Where one turn sends some rows of the set: a few examples, then the rows asked
q_421: [ 17   7  11 -29   8 -11  -1  19 -51 -26   0  19  32  37  23   3   4 -20
   9   7   8   7 -13   0  27  34  -1]
q_237: [  6  -7  -1 -29  19 -13 -12 -12 -11  19  29  -6 -25 -10   8   0  15 -17
  15 -13  24  15 -15  20 -25  18   9]
q_61: [ 12   4  -3 -50   3  -1   5  12 -46  -7   5  20  36  25  22   8   6 -30
   5  25   5   7  -7 -18  27  38  12]
q_688: [ 20  11  -4  -9   2 -13  18   5 -13  29  -9  10   2   6  -4 -16 -11 -26
  22   9  -7 -32 -27 -11   4  -9  -5]
q_847: [ 17   0   3 -38  11  -1   8  23 -33 -26   6  23  35  35  28  -1   0 -29
   7  11  12   5 -10 -21  28  25   2]
q_485: [-46  31 -16  -1   3   7  -1  23 -12 -15  20 -19   1   5 -14  18   6   8
 -15   5  -4   2   6  -9   3  33 -15]
q_758: [-39  21 -30   1   6   7   6  23 -13 -20  13 -20   7   9  -7  12  -6  22
  -3   1 -14  -6  -7 -25  -7  36  -6]
q_285: [-37  10 -21  -7   3  -5  11  31 -11 -15  26 -20  12  22 -33   0   0  15
 -10   3  -7   4  10 -14  -4  23 -12]
q_690: [-49  15 -29   2   6 -12  -4  21 -16   2  21 -10   1   3 -14  15  -6  11
  -9 -11 -14   4 -12   4  -9  37 -21]
q_253: [ 10  -5  -5 -50  -7  -9 -21  -8 -16  25  12   9 -16 -16  -2   7  22 -20
   2   4  38  19 -28   3 -15  16  -1]
q_500: [  7   2  -4 -21  18 -13  -6  17 -37 -16   4  26  31  29  18   6   7 -31
  15  24 -10  -5 -10 -27  29  47   0]
q_379: [ 11  -6   1 -20  11   8 -10  25 -32 -21  -1  23  47  39  13  10  11 -27
  -4  13 -10   0  -9 -18  20  35  -5]
q_442: [ -2  -3 -14 -21   1   7   5  22  10  31  -9  27  15  -4   5  -6  -3   4
   0 -23 -23  -5   0  -7  41  36  -5]
q_238: [ -9 -12 -12 -37 -16   5   3  30   1   5 -20  -3 -33   4 -22   2 -15 -23
  29 -13 -12  11 -20 -28   2  17  -6]
q_223: [ -6  -6  -6 -25   7   5  -6  15  10  31  -5  24  16  -6   3 -10 -12   9
   7  -9 -31 -11   3 -12  41  26   0]
q_307: [-45  24 -20   1   6   6   5  28  -4 -10  23 -22   8  22 -18  12 -10   2
 -13 -14  -2  -6   7  -9   1  25  -3]
q_86: [-41   8 -24   2   0  14  -8  22  -5   2  14 -24  -8  25 -22  18  -7  12
 -10   2  -3  -3  -5   6 -16  29 -12]
q_468: [ 24  -7  13 -43   6  -9   0  10 -36  -9  -5   7  37  46  16  11   2 -18
   7   1   9  -3 -19 -15  30  34  12]
q_428: [-43   9 -20 -16   3   7   4  18  -4   7  11 -20   7   8 -37  15  -5   6
 -15   7  -4 -14  14  -5 -15  29 -12]
q_744: [ 23 -12  -4 -27   5   4 -29 -20 -15  12   7   7 -16  -5  14 -14  13 -13
   3   6  35  17 -24   5 -21  14   8]
q_202: [ 27 -23   2 -37   0 -18 -20  -4 -18  19  13  -6 -20  -4  13 -15   8  -1
  13  -3  22  12 -12  12 -25  13  10]
q_259: [  6  -3   0 -38   0   9 -13  -6  -7  20  23  -5 -22 -10  16  -9  13  -9
  15 -15  41  15 -13   7 -24  14  11]
q_10: [ 14  10   4  -5   9  -5  22   5 -22  29  -9   6   1   1   3 -26 -10 -27
   8   1  -6 -23 -34 -18   7  -9  -9]
q_404: [  1 -10 -15 -40  22  -2 -19   5   1  21  11  -7 -15 -15   2  -9  26 -17
   1  -9  41   5 -19   7 -25   9   4]
q_175: [  9 -16   2 -39   6   6 -15   1 -22  13  17 -11 -18 -16   1  -4  20 -12
   3  -8  46  17  -9  16 -18  10  -4]
q_900: [-14 -22 -20 -36 -17  -1   0  21   1   9 -21  -6 -21   3 -15  -5 -12 -28
  37 -13 -16   5  -8 -27  -3  19 -13]
q_221: [ 14 -12  11 -31   5 -12   3  22 -51 -17   9  18  44  30   2   9  -3 -12
  -3  12  -5   4 -22 -22  27  22 -12]

q_500 moves to q_202
q_223 moves to q_688
q_404 moves to q_758
Now find these:
q_690 moves to q_221
q_421 moves to q_175
q_237 moves to q_285
q_847 moves to q_259
q_744 moves to q_86
q_238 moves to q_442

Where one turn sends some rows of the set: a few examples, then the rows asked
q_144: [ 12  -7  22  21 -21  -2  29 -14  -5  -2 -13 -18  13 -47 -10]
q_527: [ 42  -8  -7  52 -12 -13  11 -22   9 -25 -21 -14  -4  -9  -7]
q_32: [ -8 -22  16  30 -41 -21   8  -3  17  21   3 -12  -4  -8  -3]
q_625: [ 24 -16   7  29  21  12  21  -4 -21 -20 -10   7  -4  14 -13]
q_990: [ 27 -26  14  16  23 -37 -14   6 -11  10  -3 -11   2  17  -1]
q_119: [ 25 -22  28  52 -28 -35   2  -9 -12   4 -33 -19  39   4  16]
q_667: [  6 -23  32  21 -36  -3   7  -2 -31  29 -12   2  26   2  11]
q_466: [-10   0  30  26 -33 -30  18  -6   1  25 -27 -10  -3   0  -6]
q_536: [ 24 -45  37  46  34 -13 -14 -19 -12   0 -19   4   2  10  -1]
q_417: [  7 -19  51  19  -4 -11   8 -49  14 -11 -26  11  -7  10   6]
q_786: [ 15 -18  34  24   2  -1  -3 -28   6  16  20 -12  -3  32   0]
q_338: [  8 -21  29  28  22 -13  13 -21  28 -16 -36 -11  22 -11 -14]
q_984: [ 34 -22  33  32   3  10  40  -5  -7   7  -1  11  33 -11  -6]
q_724: [ 25 -35  29  35 -15 -39 -21 -11  14  -5 -36  -3  -2  25   0]
q_804: [ 24 -11  10  17 -10   1  28 -24 -24  10 -31 -11  19 -25 -29]
q_850: [ 18 -28  26  45 -11 -14  -2  -6 -52   4 -20  -2 -16   9  -1]
q_71: [ 38 -14  -3  29  -7 -17 -10  17  29  14 -19  -4   7  -4   0]
q_574: [ 20 -19  26  38   2 -15   2   5  30   4 -56  -1   1  -6   1]
q_622: [ 10  -6  26  32  14 -16  -2 -17   4   8 -58  -6  21 -17   5]
q_927: [ 19 -34  21  18  -6  -5  -9 -13 -30  32 -21  -2  30 -17 -24]
q_936: [ 21 -28  17  23 -34 -17  30 -30 -14  -1 -28  17  14 -38   0]
q_492: [ 21  -7   6  63 -16 -13  -2 -36  16 -17  -2 -16  13   6 -11]
q_883: [ 26 -36  22  16   2 -18  30   0  10   9  25 -13  14  15  -2]
q_107: [ 28  -6  33   1 -14  -9  16   1 -10  31   8   6  22 -10  14]
q_712: [ 13 -14   7  36 -30   0  29  -9  -8   0  11  29   3   4  14]
q_554: [ 14 -19  36   8  21 -28 -26 -14   6   3 -26   4   8 -22 -16]
q_357: [  1 -37  37  23 -25  -7   9 -11  -1   5  -1  -5 -36  11  -6]
q_121: [ 37 -17  30  33 -14   3  29   1 -25  11  13   3   2  -6  29]
q_155: [ 44 -32  34  -1  -2 -15  -1 -29  10 -22  -6  -9  31   5   8]
q_265: [ -2 -56  37  20  -6  -8  21  -3  10   4 -11  12 -12 -22   7]
q_666: [ 40  -7  10  22  -5 -16  28   8  -8 -10 -21 -19  28 -30  -3]
q_474: [ 22 -17  27  32 -22 -22  13 -27 -42   0  -8  -3 -28 -14  -4]
q_831: [ 28 -48  41  26  -2 -18 -31 -25  -7 -15 -12 -20  16   9  -7]
q_733: [12 -8  2 33  5  7 -6 -5 -6  7 18  6 -5 25 -1]
q_692: [ 24 -16  15  22  -6 -14   0 -51  27 -13 -35  -2  24  -4   6]
q_333: [ 29 -21  30  38   6  -2   9   0   5  -7 -23  10   7 -49 -17]
q_67: [ 26 -13 -13  45 -33 -11   6   0   3   1 -21 -14  24 -25   4]
q_433: [ 37 -27  19  39  11  -8  -2 -33 -23 -15 -33   2 -18  21   1]
q_325: [ 18  -9  10  32 -11 -23   0 -23  -1   5 -60   4   7  -9 -28]
q_139: [ 20 -30  22  30 -24 -13  -9 -22 -17 -10  17  -1  11  37  -7]
q_362: [ 31 -12  20  31 -23 -17   4 -26 -15  16 -23   1  51   1  22]
q_170: [ 27 -39  24  12 -20 -14  29 -13  -4   8   6  11   4 -20  35]
q_83: [ 19 -34  26  27  -1 -10  -8  -5  -2  22  27  -4 -22  -3 -12]
q_249: [ 30 -40  22  44  15 -31 -23 -18   4  -6 -21 -32  -6   4  -1]
q_490: [ 21 -10  37  41  -6 -12   4 -47   0  -6  -9  25  -8   7  27]

q_804 moves to q_831
q_850 moves to q_362
Now find these:
q_625 moves to q_927
q_333 moves to q_990
q_490 moves to q_466
q_724 moves to q_712
q_433 moves to q_667
q_536 moves to q_107
q_144 moves to q_249

Where one turn sends some rows of the set: a few examples, then the rows asked
q_179: [  9 -20  -1   1 -33   9 -36 -11  -2   8  31   8   4 -11]
q_77: [ 22   8  12 -16  -5  11  10  31  11 -33  -4  11  -3  -8]
q_134: [  1   2   9  15 -21  23   0  20  39 -24   9  -4   4   9]
q_764: [  7   0 -25  -5   9  15 -31 -23  -3   6  34   7  -9 -25]
q_387: [  6 -11  -7   2 -33   5 -41  -8 -15  -5  34   8   1   1]
q_680: [ 25 -20 -15   1 -10  22  24 -34 -14 -43  15  13 -14 -14]
q_781: [ 33 -12  -4  -2 -15  25  21 -35 -17 -39   4   7 -10 -19]
q_963: [ 15 -24   3  18  12  35 -21 -21  -9 -31  34 -11 -31  13]
q_558: [ 30 -14 -21 -13 -12  -7 -12   1 -22 -10  40  14 -11 -22]
q_278: [ 43  -1  13 -27 -12  -2  -7   6  -6 -19  29   9  -6 -30]
q_821: [ 13  14 -17  -8   4  15 -39 -22 -15   0  25   2  -6 -22]
q_512: [  9  13 -17   0  22  24   1   5  40 -25   0   4 -10   4]
q_969: [ 28 -21  23  15   8  41 -22 -24  -1 -16  17 -17 -24  -4]
q_649: [ 38  -8   3  17  10  27  -7 -12 -23 -37  32 -20 -30  -1]
q_246: [  9  -8  -6 -12   2   7  17  33  18 -37  14  21  -9  -1]
q_268: [ 13  26 -11  -2  18  24  -5   6  30 -31  -7   0  -8   7]
q_686: [ 17  -2   1 -11   2   9  19  33  19 -43  13  13 -14   1]
q_91: [ 12 -12   8   7 -38  10 -27  -7  23  -1  36  -2  11  -8]
q_953: [  6   4  -8  12  -8  39   2 -48 -11 -39   9  -1  -7 -11]
q_99: [  9 -26  12   9 -34  33   8 -35  -5 -33   9   8  -3  -7]
q_231: [ -3  10   3  16 -21  20  -4  22  29 -36  13  -3   2  20]
q_47: [ 25   4  13 -13  -2  12  16  31  19 -38   3   8 -10  -6]
q_392: [ 39  -9  -8 -15 -16  -3 -13  -1 -21  -2  28   9  -6 -30]
q_924: [ 33 -43   1  23  -5  24  -5 -13   0 -23  33 -11 -25  11]
q_97: [ 28 -12  -9 -23  -5  -8  -3   9  -6 -29  49  18 -15 -18]
q_880: [ 45 -21  16  18 -12  25 -15 -14 -14 -26  16 -19 -21  10]
q_638: [-11  11  -5  14 -18  18  -4  25  21 -35  16   3   5  17]
q_84: [  7   8 -21   1  20  22   3   7  40 -17  -3   8  -3  -3]
q_828: [  4 -22   3  10 -33  29   5 -34 -14 -44  16  10  -7   3]
q_65: [  6   1  -4   8 -38   4 -34  -4   4 -22  44   0   6  12]
q_101: [ 12  29 -18  -1  15  20  -7   9  20 -31  -9   3  -2   8]
q_401: [  3  -9 -10  13  -5  41   8 -50   1 -30  14   3  -8 -17]
q_255: [ -1   4  10  13 -21  24   0  21  36 -17   4  -1  11  -1]
q_178: [ 14   2 -25 -10  19  14 -29 -27  25  -4  30   9  -8 -14]
q_755: [ 23  26 -16 -14  12  13 -40 -26   5 -15  17   1  -5  -7]
q_181: [ 38 -26   8  17  12  32   2 -15  -2 -18  32 -18 -28 -17]

q_255 moves to q_84
q_178 moves to q_97
Now find these:
q_181 moves to q_924
q_821 moves to q_392
q_47 moves to q_134
q_401 moves to q_680

Where one turn sends some rows of the set: a few examples, then the rows asked
q_201: [ 11   4  19 -19  26  26  -2 -12 -16  11   2 -25]
q_203: [ 13  -3   1   9 -22  28   2  -9 -27   5 -10 -25]
q_750: [  1  -9   4  12 -17  33  11  -5 -20  11  -6 -21]
q_699: [  8  11  -6  22 -18  -2 -12  -6 -32 -11  27  13]
q_137: [-10  12  17 -19  26  18   4 -11 -25  22   0 -15]
q_799: [ 19  30 -17   2   1   5 -20  20   9  -2   2  26]
q_563: [  8  -4   7 -20   9 -31 -19  -8  19  16  -9   1]
q_51: [ -4  22  -5  -2   8  24  -4 -13  25  21 -15   6]
q_292: [ 17  -2  -8  13  -7  -4 -30 -12  11 -20 -22 -18]
q_43: [  4  23  -1  10   6  -2 -21  22  10  -5  -3  34]
q_593: [  6  10  -5  14  -8  -8 -16  -8 -30 -19  30  20]
q_553: [ -2  14  -2   1  14  30  -7 -13  18  15 -23  16]
q_436: [  9  -6   5 -27   3 -33 -18  -4  19   2  -3  -1]
q_551: [  6  11  -7  24 -12  -5  -8 -13 -36 -21  17   3]
q_841: [ 12  32 -11   7   0  -9 -20  17   7   2  -3  31]
q_147: [ 13  10 -15  10 -14  -9 -22  -9  13 -13 -23 -23]
q_674: [  0   3 -11  12  -8 -18  -2  -8 -30 -25  20  17]
q_853: [-15 -12  -3  -5  18 -25 -13  10 -26  16  24   4]
q_504: [ -6  14  18 -21  22  26   2 -16 -22  11  -3 -18]
q_14: [  1 -11  14 -19  12 -29 -18 -10  15   5 -17   4]
q_807: [-18 -19  -3 -13  24 -14 -11  13 -21  19  17   4]
q_945: [ -6 -13 -13 -11  36 -11  -7   8 -26  19  13  10]
q_789: [ 14 -10  -7  11 -27  26   0  -1 -26  -2 -10 -17]
q_737: [  0   5  28 -19  27   9   0 -13 -23  20   9 -14]
q_578: [ 17   3 -21  -3  -6  -7 -21 -17  11 -14 -22 -24]
q_112: [ -8  20 -13 -13  10  22   3  -9  22  17 -12  17]
q_979: [ -5 -10  -8   3  20 -16 -13  20 -34  18  20  10]
q_700: [ 10  -5   1  11 -27  30  11   5 -14 -10   1 -12]

q_853 moves to q_699
q_578 moves to q_112
q_593 moves to q_789
Now find these:
q_43 moves to q_292
q_51 moves to q_563
q_979 moves to q_551
q_674 moves to q_700

